In the data rows, zero lies at 4.5, halfway between 4 and 5.
Here are some points:
[5 4 8 6 4 4 3 5 3 5 2 2 6 4 6 5 5 5 6]
[5 5 6 4 5 4 3 5 5 5 5 4 4 4 6 4 4 7 5]
[7 7 6 6 8 6 5 2 5 2 6 5 4 0 5 4 5 2 4]
[6 5 9 3 4 5 4 3 4 4 3 3 5 7 6 4 5 4 4]
[6 4 8 4 4 5 4 5 4 5 3 1 4 7 6 6 5 4 6]
[7 6 2 5 6 3 3 6 2 4 3 6 5 1 3 2 6 5 4]
[8 6 6 2 4 3 6 6 3 6 2 3 4 5 3 6 6 2 4]
[3 4 2 7 3 3 4 5 4 6 5 5 6 3 5 3 1 7 4]
[3 9 2 1 6 1 5 4 4 8 5 2 4 3 1 5 5 5 2]
[7 8 1 6 5 2 6 2 4 8 5 4 7 0 2 1 4 3 2]
[2 3 4 2 4 6 4 5 5 5 6 5 3 4 4 4 5 6 4]
[7 7 7 1 4 3 5 5 5 6 4 3 4 5 5 2 5 4 3]
[3 3 4 5 2 5 7 5 4 5 8 6 5 6 5 4 3 4 3]
[4 5 5 9 9 6 5 4 4 1 2 1 4 2 2 9 6 1 3]
[4 3 5 6 3 5 5 6 5 5 6 9 3 4 5 5 4 5 4]
[5 5 7 3 4 5 4 5 6 5 5 5 3 5 6 3 5 6 4]
[6 5 3 8 7 6 4 4 4 3 6 8 3 0 4 6 4 3 4]
[2 5 5 6 3 4 6 7 5 4 7 7 3 5 6 6 4 3 6]
[2 4 1 5 1 6 7 6 1 7 6 7 4 6 5 5 2 5 4]
[9 3 8 7 7 6 4 0 3 3 2 5 6 3 4 6 6 1 5]
[5 1 7 6 3 6 6 7 3 5 4 5 3 6 5 8 4 3 6]
[3 4 7 6 3 5 5 6 3 4 3 4 3 7 5 7 4 3 7]
[0 0 0 3 8 6 3 3 5 3 6 4 2 4 2 8 5 3 6]
[9 8 9 2 4 2 5 4 5 5 0 0 5 7 5 3 6 2 2]
[4 4 5 5 4 5 5 5 5 5 5 7 3 5 5 5 5 6 4]
[9 5 8 4 4 3 5 6 4 7 2 3 4 6 2 8 4 3 5]
[5 4 7 3 4 4 4 5 5 5 6 4 4 5 6 4 5 5 5]
[5 5 7 4 4 4 3 5 5 5 4 4 4 4 6 3 3 7 5]
[8 7 7 7 7 3 5 0 6 2 4 0 6 5 4 4 6 2 6]
Here are 17 more points, each followed by its number:
[6 8 5 5 6 2 6 6 6 5 4 6 6 4 3 5 5 4 4] 0
[3 7 7 4 3 4 5 6 6 4 6 5 3 6 7 3 4 4 6] 1
[5 3 7 4 0 4 7 7 5 5 2 2 9 9 7 6 5 3 3] 2
[1 1 0 4 7 6 3 3 6 3 4 4 2 4 3 7 5 4 7] 3
[2 7 6 7 5 4 5 7 5 4 5 7 2 5 3 6 4 5 5] 4
[4 5 6 3 2 6 7 5 4 6 6 4 4 7 6 3 3 5 4] 5
[1 2 3 2 4 7 4 6 5 5 6 6 3 4 4 5 5 6 3] 6
[5 5 5 3 0 5 6 4 8 4 7 7 7 7 6 1 3 5 4] 7
[5 3 1 6 7 4 2 3 5 4 4 6 5 1 3 5 4 6 7] 8
[4 3 5 4 4 5 5 6 5 5 6 7 3 5 5 6 5 5 4] 9
[5 7 0 7 4 6 6 3 2 8 4 6 9 1 2 1 1 7 6] 10
[4 3 4 6 4 4 4 6 4 6 6 7 4 2 5 6 3 6 6] 11
[5 4 5 5 6 5 5 4 5 3 5 8 5 4 5 3 6 5 4] 12
[5 3 5 6 5 5 5 6 5 4 6 9 4 3 5 5 6 5 5] 13
[2 0 3 7 7 5 5 4 1 3 2 0 7 7 5 9 3 5 3] 14
[3 3 3 3 6 5 3 3 6 3 4 3 3 5 5 4 5 5 6] 15
[9 7 5 5 7 3 3 3 4 4 4 2 3 0 3 0 8 2 3] 16
Which of these numbered points is nearest to each point below, looking only along the 7 directions in which the first points spread most? Its number follows each.
[5 3 7 5 4 5 5 5 3 5 3 4 4 6 5 6 4 4 5] > 4
[3 4 5 0 5 6 3 4 5 5 6 2 4 5 5 4 5 6 4] > 15
[2 2 4 2 7 6 3 4 6 4 5 3 3 5 4 6 5 4 6] > 15
[1 5 0 6 1 4 8 7 1 8 4 5 6 6 5 4 0 7 4] > 10
[2 7 4 8 5 3 4 7 4 4 5 8 3 3 3 7 4 5 6] > 11
[1 2 0 3 9 6 2 1 6 1 3 3 4 3 3 5 7 2 7] > 3
[4 5 7 3 4 4 5 4 5 4 6 5 3 5 5 3 4 5 5] > 1
[1 7 0 9 4 3 9 4 8 2 9 4 7 8 4 2 3 5 4] > 7
[3 4 4 6 4 6 3 7 5 6 4 8 2 4 4 5 4 4 5] > 11
Now 17 new points, numbered from 0 again:
[2 3 4 6 1 6 8 6 4 6 6 8 3 6 5 4 3 6 3] 0
[5 3 2 3 8 3 1 0 3 1 0 0 5 8 3 7 8 1 6] 1
[4 5 4 4 5 4 2 5 4 6 5 5 5 2 5 4 5 7 6] 2
[1 3 1 5 5 5 5 4 5 2 6 7 2 4 3 6 4 4 6] 3
[2 4 4 2 6 4 5 3 5 2 7 3 3 4 4 5 4 5 5] 4
[1 5 4 1 1 6 5 4 5 5 5 3 5 8 6 1 4 6 4] 5
[4 3 5 2 6 5 4 4 5 4 6 2 3 5 5 6 5 5 4] 6
[9 8 8 1 4 2 6 6 3 7 0 0 5 7 4 4 6 1 3] 7
[2 2 2 4 6 5 4 4 5 4 5 5 3 4 4 7 5 4 6] 8
[4 6 3 7 3 3 4 7 3 5 5 7 3 1 3 3 5 4 5] 9
[5 5 7 3 4 5 4 5 5 5 5 4 4 6 6 4 5 5 4] 10
[4 9 2 4 4 1 6 5 4 5 5 6 4 1 2 3 4 4 4] 11
[3 6 5 3 5 4 5 6 5 6 6 5 3 5 3 6 5 5 3] 12
[1 1 0 4 5 6 5 4 4 4 8 4 5 5 3 5 2 3 4] 13
[3 4 5 5 0 4 5 3 2 5 3 1 9 9 7 4 3 4 6] 14
[6 5 4 2 3 1 7 6 5 6 3 5 7 4 4 3 5 4 2] 15
[4 5 3 9 7 4 7 5 6 1 7 8 6 4 4 4 7 5 6] 16
Which of these numbered points is nearest to each point below, looking only along the 7 directions in which the first points spread most? Its number follows each.
[2 5 7 4 2 6 7 6 3 5 4 1 4 9 7 5 3 4 5] > 14
[5 8 9 9 5 2 6 7 3 4 0 1 4 8 3 9 6 1 3] > 7
[8 5 4 6 9 8 4 1 6 2 4 2 4 0 4 5 5 2 2] > 16
[0 5 3 6 1 6 8 6 4 5 6 8 3 7 5 4 3 4 5] > 0
[3 2 2 2 9 4 3 3 4 3 5 0 4 3 4 7 4 7 4] > 4
[7 6 6 0 3 1 6 6 5 5 4 2 8 5 6 3 5 4 3] > 15
[7 7 6 1 4 3 5 5 5 6 4 3 4 5 5 3 6 4 3] > 15
[5 5 5 4 3 4 6 6 5 7 6 7 3 5 4 5 4 5 2] > 12
[2 3 4 5 0 6 7 6 5 5 7 7 5 8 6 4 4 5 4] > 0
